(in the rows, 128 means zero)
Named moves come first, each a turn or a mirror and shown by rows before and after it. Which of them, in which order, take the first row of each pair that follows to the second? Write the first one first, as in the answered first pair.
move q125:
116,151,121,140,125,126,131,138,147,128,134,142,136,117,122,128,143,126,142,122,117,129,115,154,141,131,134,135,120,122,124,128,115,119,131,145,115  ->  130,137,121,135,114,133,142,126,131,125,129,141,137,118,120,136,138,110,147,132,115,147,115,146,144,127,135,124,119,118,121,124,114,107,140,130,117
130,136,138,129,119,122,127,112,114,127,133,112,121,134,136,148,171,145,121,134,123,123,151,142,116,106,117,139,134,129,113,133,124,128,116,79,133  ->  124,141,137,134,121,119,125,117,116,128,136,113,117,136,135,146,175,152,116,133,125,114,153,144,118,108,118,139,136,130,112,136,123,129,116,83,130
119,126,125,133,122,135,131,120,125,138,134,121,126,132,108,125,130,130,107,136,124,121,137,124,137,127,126,123,138,124,124,135,127,129,125,106,140  ->  117,128,125,137,127,138,127,124,131,139,135,123,121,133,110,124,128,136,103,134,124,113,135,125,137,130,128,125,138,129,125,140,124,131,128,112,139
138,104,119,111,96,130,143,110,104,127,127,145,93,139,136,130,125,134,116,165,111,142,141,139,107,126,116,133,144,115,124,169,106,151,125,58,121  ->  115,128,124,121,120,118,120,128,140,133,145,138,95,130,135,110,139,170,110,148,118,94,148,156,103,131,111,150,146,128,127,173,99,164,110,91,120
move q536:
136,111,136,125,139,139,123,118,123,157,110,105,148,158,122,131,122,137,132,125,134,120,129,83,123,115,133,113,153,133,116,135,165,142,119,129,142  ->  139,118,138,135,127,123,110,108,112,126,126,93,144,146,107,145,133,145,127,128,136,120,142,91,143,126,127,105,140,139,109,128,140,114,109,109,150
139,124,114,152,139,154,111,127,97,146,104,128,130,137,128,110,122,115,123,149,136,131,110,110,105,109,144,148,111,126,98,135,149,135,113,131,122  ->  145,129,112,163,128,142,103,118,90,127,117,123,128,123,115,124,133,120,122,149,135,127,117,112,118,121,136,141,104,128,90,132,132,117,101,121,126
127,135,131,123,138,118,138,111,105,129,119,134,131,126,137,110,112,148,130,131,148,137,133,80,151,141,158,93,151,103,160,129,143,96,129,103,118  ->  125,130,130,121,141,122,138,115,114,135,118,136,128,124,139,106,111,144,134,131,147,140,133,78,146,141,160,95,150,102,165,133,150,100,132,109,117
121,162,150,166,107,124,95,119,137,91,123,145,156,149,98,152,159,79,158,105,116,110,146,146,145,179,149,111,141,120,140,111,116,132,107,142,82  ->  120,156,152,153,121,136,109,131,154,122,107,156,157,165,113,134,148,74,163,104,113,103,132,140,127,164,151,122,154,113,149,114,135,158,116,164,75
move q955:
107,154,133,125,145,127,106,149,149,135,138,115,134,140,127,123,124,153,122,116,134,86,134,128,117,130,126,144,128,142,124,134,136,143,121,157,128  ->  146,135,125,136,135,158,142,138,123,130,106,137,136,150,132,140,99,104,140,114,112,129,117,100,123,127,143,119,114,129,144,117,151,120,135,143,120
129,144,118,133,130,136,132,131,148,131,121,147,119,123,130,120,138,118,136,113,120,139,113,135,131,121,133,132,123,121,138,128,119,131,135,145,112  ->  120,145,123,130,139,131,125,135,151,137,131,134,124,128,134,109,135,137,128,116,129,121,121,132,121,118,129,137,134,123,133,136,124,145,129,141,118
129,139,113,142,143,143,132,124,123,107,116,120,140,133,126,115,111,131,137,124,104,126,102,131,124,126,109,116,112,113,135,117,128,129,139,137,119  ->  115,140,115,145,136,133,122,125,132,107,126,117,139,122,121,118,120,142,136,120,104,118,102,141,127,129,110,124,112,122,131,123,111,128,132,139,122
117,113,116,121,151,152,132,133,117,148,115,147,138,158,140,115,98,116,140,127,113,125,154,119,115,130,144,127,136,127,135,147,136,138,161,141,145  ->  107,124,110,130,125,131,129,132,121,131,131,163,124,134,129,129,123,104,152,130,101,156,136,151,126,146,150,127,120,126,127,142,97,116,159,141,136
move q903:
116,117,109,101,139,122,130,160,157,167,135,142,114,116,131,112,122,133,152,112,105,136,126,165,122,124,135,143,154,114,131,112,121,134,129,148,101  ->  113,117,112,92,129,118,126,154,156,163,138,143,115,111,126,114,127,135,151,121,110,148,128,168,125,126,132,147,157,115,127,117,116,128,133,138,104
146,94,120,103,121,152,171,126,104,138,105,123,140,135,137,116,130,110,118,149,139,146,150,113,124,105,117,155,131,118,130,123,158,149,157,111,139  ->  147,104,118,115,135,163,174,139,108,137,97,132,141,142,140,110,122,113,121,132,130,126,144,101,124,100,122,149,125,123,140,118,168,149,153,130,132
129,131,129,121,98,150,147,128,144,149,115,143,117,133,140,117,134,83,148,154,107,154,95,118,125,121,136,145,136,107,106,130,124,160,140,136,108  ->  130,135,127,125,104,150,144,128,144,152,111,147,115,130,141,109,126,85,150,147,103,148,97,109,128,125,135,143,134,112,115,128,126,159,138,140,107
move q368:
146,121,157,100,116,127,121,127,138,103,156,119,129,132,118,139,151,138,101,155,141,124,168,118,126,132,126,102,148,148,106,128,140,117,128,102,144  ->  145,124,160,95,124,129,122,128,142,103,157,117,128,129,117,135,154,145,104,151,141,119,167,114,127,130,124,103,148,145,104,132,142,118,123,109,146
121,119,135,120,154,145,120,153,137,147,118,120,149,161,134,99,115,155,123,122,130,79,136,106,113,119,135,123,151,140,141,135,151,163,139,146,139  ->  148,100,135,114,136,155,144,136,108,147,100,127,147,166,137,112,105,120,127,137,125,126,126,93,117,115,139,109,148,128,141,125,164,153,155,123,140
129,116,137,110,107,142,145,144,136,150,101,146,128,134,138,110,124,90,158,126,117,180,91,137,92,136,137,147,138,98,138,144,138,163,148,136,120  ->  117,128,138,112,101,123,135,146,144,144,118,144,125,122,131,112,141,97,157,123,111,181,86,157,100,148,133,159,135,101,130,149,120,163,148,138,118
129,168,113,136,168,123,108,164,150,116,124,132,95,133,99,131,137,151,142,89,129,95,143,120,121,140,137,111,114,172,150,114,143,133,83,137,103  ->  153,153,108,135,172,141,124,158,128,118,101,137,101,147,105,139,115,129,147,92,122,113,137,95,116,131,143,97,115,164,160,105,169,127,96,131,107

(2 to 3 moves a pair)
116,145,131,133,146,131,124,131,146,130,140,136,134,144,120,95,124,145,137,119,128,93,120,111,119,119,135,131,127,143,126,136,140,145,131,152,137  ->  109,149,125,140,126,117,124,130,145,117,148,147,122,123,111,111,146,133,150,119,115,122,104,137,130,131,137,128,118,143,118,129,109,133,133,150,127 -> q955 q955
113,133,119,121,111,110,125,138,145,159,125,147,129,121,112,117,165,129,141,127,132,117,107,152,119,138,143,133,122,125,119,135,110,144,120,137,120  ->  145,124,115,127,111,130,144,133,120,147,103,156,129,133,109,127,145,101,152,123,126,138,104,123,125,133,153,106,112,119,130,120,124,129,129,122,123 -> q536 q955 q955
120,126,142,104,134,106,141,136,142,133,150,138,157,76,114,109,163,113,99,125,144,109,126,162,93,155,142,152,129,119,101,114,99,136,116,114,105  ->  151,130,137,128,165,132,137,134,110,110,133,127,170,98,103,115,122,120,94,109,145,68,150,105,109,147,145,113,119,132,114,101,131,114,101,109,115 -> q955 q536 q903
113,117,138,112,143,117,128,148,148,152,121,126,131,137,143,96,122,137,142,138,131,106,136,128,115,122,128,153,139,137,126,146,136,155,118,151,127  ->  121,129,137,128,147,113,112,139,120,119,135,111,133,127,123,112,121,158,131,136,136,88,164,111,137,130,119,139,127,149,117,137,127,125,99,132,135 -> q536 q368
130,111,118,120,121,123,163,116,127,146,130,123,123,130,155,129,107,136,122,172,112,166,120,156,113,116,95,160,150,103,150,138,154,99,125,93,133  ->  133,111,119,126,135,126,156,119,123,143,128,104,134,138,150,122,94,155,114,167,126,135,133,138,112,112,88,160,156,110,149,143,169,104,116,99,142 -> q536 q368 q955
129,140,127,161,118,123,115,152,156,120,121,184,107,116,123,135,141,124,160,97,131,127,112,141,137,131,126,120,99,115,140,134,104,116,120,158,117  ->  117,131,136,137,112,97,90,129,136,109,148,138,113,109,110,141,154,161,124,133,163,110,153,151,138,135,97,130,117,129,117,147,97,117,113,115,145 -> q955 q536 q903
133,98,134,119,137,126,129,116,106,131,116,101,133,140,127,122,115,138,108,146,151,126,150,113,123,118,117,123,149,129,125,125,152,128,120,101,140  ->  119,129,128,149,106,101,120,124,129,108,139,138,113,114,112,130,151,129,132,126,126,146,123,150,144,142,123,118,117,125,126,115,95,100,116,119,118 -> q903 q955 q368
160,75,156,117,128,146,176,107,115,134,105,134,149,138,121,135,115,80,159,149,120,160,104,116,103,102,121,119,143,140,148,109,142,146,153,107,128  ->  106,126,162,139,160,115,121,140,167,126,153,113,151,115,112,107,140,157,143,120,127,68,121,155,112,120,108,149,139,167,146,125,116,161,119,164,122 -> q536 q125 q536
121,118,127,103,120,119,101,123,124,109,184,104,145,101,129,133,144,161,95,143,168,102,166,149,134,130,100,149,128,129,86,140,129,120,120,88,125  ->  151,101,124,99,114,134,113,105,96,106,163,106,151,110,130,145,129,137,97,149,163,129,166,126,139,121,103,131,126,121,92,131,141,110,129,68,133 -> q368 q125 q368
128,107,126,113,81,132,133,132,132,135,114,136,124,124,121,127,143,121,113,136,123,171,129,138,106,116,154,149,149,125,124,154,130,147,138,126,111  ->  125,139,117,144,91,120,106,134,121,94,140,120,124,113,93,143,147,160,106,115,123,127,153,130,135,132,146,128,124,140,123,143,108,115,108,122,117 -> q955 q903 q536
135,129,128,117,115,113,127,125,125,129,133,129,125,126,131,133,129,122,134,140,135,161,122,138,124,129,130,122,123,130,124,122,112,115,147,122,137  ->  127,151,126,133,140,115,114,140,134,121,136,123,128,124,127,125,120,146,134,117,135,116,134,129,124,134,134,119,119,141,132,124,116,117,127,142,133 -> q903 q536 q955
142,122,123,119,127,126,126,100,94,114,124,109,142,127,121,148,123,136,115,135,140,139,141,118,131,118,129,118,133,132,114,122,143,107,119,95,139  ->  150,132,120,139,124,136,133,110,105,111,116,136,135,122,118,152,125,115,135,114,115,148,122,120,141,123,139,104,113,130,127,114,133,99,117,114,128 -> q125 q368 q955
140,129,114,139,142,125,116,104,97,93,136,95,152,116,125,159,118,151,100,127,144,91,184,97,127,123,126,118,140,146,132,109,142,109,108,114,139  ->  121,125,113,124,91,105,133,101,123,104,151,136,131,87,132,169,164,104,128,134,120,173,137,166,127,139,135,139,130,125,121,108,94,103,138,113,117 -> q536 q368 q955
143,130,129,120,140,144,132,112,119,122,117,117,135,144,137,116,118,147,122,143,131,120,141,124,123,114,127,121,125,141,118,130,152,125,120,133,137  ->  120,143,130,122,118,125,130,115,146,125,131,130,124,124,136,118,152,141,125,143,122,138,122,162,126,128,129,139,119,140,108,136,118,127,123,145,127 -> q955 q536 q955
137,128,127,153,134,110,138,129,99,109,127,149,137,140,115,154,136,107,128,106,102,122,117,120,142,152,133,110,107,146,145,113,88,96,105,123,134  ->  143,108,129,132,130,108,141,109,78,111,119,129,148,147,113,159,131,109,114,130,116,133,131,110,138,143,127,109,122,141,138,114,102,99,114,95,144 -> q955 q125
117,110,141,89,133,120,121,115,122,146,151,96,140,135,140,113,140,155,103,158,154,124,145,133,110,119,115,156,164,131,112,150,141,155,136,109,143  ->  127,112,139,98,131,123,117,108,106,129,150,86,141,138,130,121,132,162,101,159,157,117,162,126,123,119,108,142,158,139,108,140,140,137,125,96,152 -> q368 q536 q368
102,118,132,62,96,166,113,149,98,141,120,128,139,116,123,136,149,121,160,145,76,201,114,92,114,132,134,123,142,140,149,116,137,156,160,148,123  ->  72,141,129,73,97,143,94,164,127,134,145,134,131,97,114,127,169,147,161,130,72,175,112,118,117,145,134,135,135,148,145,120,109,158,148,170,114 -> q903 q955
131,119,98,135,111,117,126,126,100,108,129,150,119,93,149,151,134,130,162,129,134,168,112,134,128,118,118,139,139,87,114,106,92,122,121,101,125  ->  140,104,97,121,113,128,131,122,87,117,113,138,128,104,153,146,124,126,153,136,140,172,117,122,121,110,114,140,151,82,115,111,114,132,126,92,131 -> q955 q955 q368
144,133,117,146,134,149,140,127,119,129,126,134,118,142,144,140,109,93,155,95,115,149,114,104,138,134,150,97,104,137,133,113,130,138,133,145,117  ->  113,127,130,112,122,128,136,126,150,160,139,132,113,133,159,122,138,98,145,121,130,161,110,143,118,130,138,138,129,133,116,136,113,164,149,144,118 -> q903 q368 q536
153,109,164,91,121,154,177,102,125,155,113,116,148,158,162,97,117,121,137,152,142,137,135,108,119,132,124,131,179,119,120,113,139,162,126,127,157  ->  138,112,164,86,90,130,164,91,125,142,139,111,138,136,153,111,145,131,135,166,145,157,137,139,126,143,115,140,173,123,105,120,105,149,122,110,158 -> q955 q955 q125
156,131,106,173,147,157,128,133,97,95,137,145,142,122,118,127,129,128,130,105,96,124,151,89,167,134,129,80,109,138,161,103,141,92,116,146,135  ->  152,100,115,126,142,173,157,138,125,155,108,165,142,136,150,105,123,85,136,121,99,169,122,98,133,117,139,112,138,121,163,120,162,141,151,159,125 -> q368 q903 q536
136,153,109,162,146,118,127,151,121,90,145,147,143,137,93,142,119,116,119,108,107,108,123,118,148,134,142,96,108,140,132,116,117,80,127,142,133  ->  107,149,123,139,171,122,124,168,159,131,143,145,149,144,115,105,120,128,113,104,115,79,115,129,118,124,141,127,131,145,135,139,140,125,128,174,129 -> q536 q955 q955
129,130,121,142,130,131,127,130,114,109,145,104,127,139,98,120,113,120,124,115,137,102,149,106,129,134,129,114,109,139,129,121,116,111,116,106,136  ->  140,118,120,130,117,133,142,122,107,120,133,114,124,147,106,123,111,96,132,125,128,135,141,107,129,127,134,112,117,132,128,115,115,112,130,96,132 -> q536 q368 q536
131,146,128,142,138,140,120,130,108,117,137,126,144,134,110,143,105,140,125,123,128,100,144,110,131,124,114,99,123,127,142,131,129,106,108,133,125  ->  141,130,130,131,131,152,139,130,103,134,116,139,147,144,119,142,98,109,131,135,121,132,133,104,120,113,124,98,125,118,144,127,139,112,126,131,122 -> q536 q368
89,129,131,175,123,94,115,132,161,104,150,106,126,101,125,120,134,138,118,114,126,103,150,145,86,144,112,157,153,112,108,132,113,77,137,122,156  ->  93,126,132,172,107,108,139,137,175,123,131,137,119,105,142,118,136,96,143,112,107,140,117,151,78,142,128,159,148,99,118,128,114,83,156,138,139 -> q536 q955 q955
99,165,135,146,154,125,108,151,171,143,146,128,128,127,135,106,135,147,135,101,124,78,122,144,113,135,132,149,126,137,139,138,131,143,110,169,114  ->  91,137,134,105,122,111,117,132,161,153,152,115,125,118,146,112,159,134,122,141,141,130,120,170,102,130,118,168,146,126,115,149,117,158,133,133,124 -> q903 q536
141,127,133,142,98,115,124,119,118,105,135,148,108,119,125,145,134,113,139,128,110,160,117,140,139,147,127,105,111,123,119,118,98,95,123,112,130  ->  120,154,135,157,121,115,108,140,144,108,148,146,112,116,127,130,136,140,137,105,112,114,121,144,139,152,130,116,109,132,128,118,99,108,108,147,118 -> q368 q903
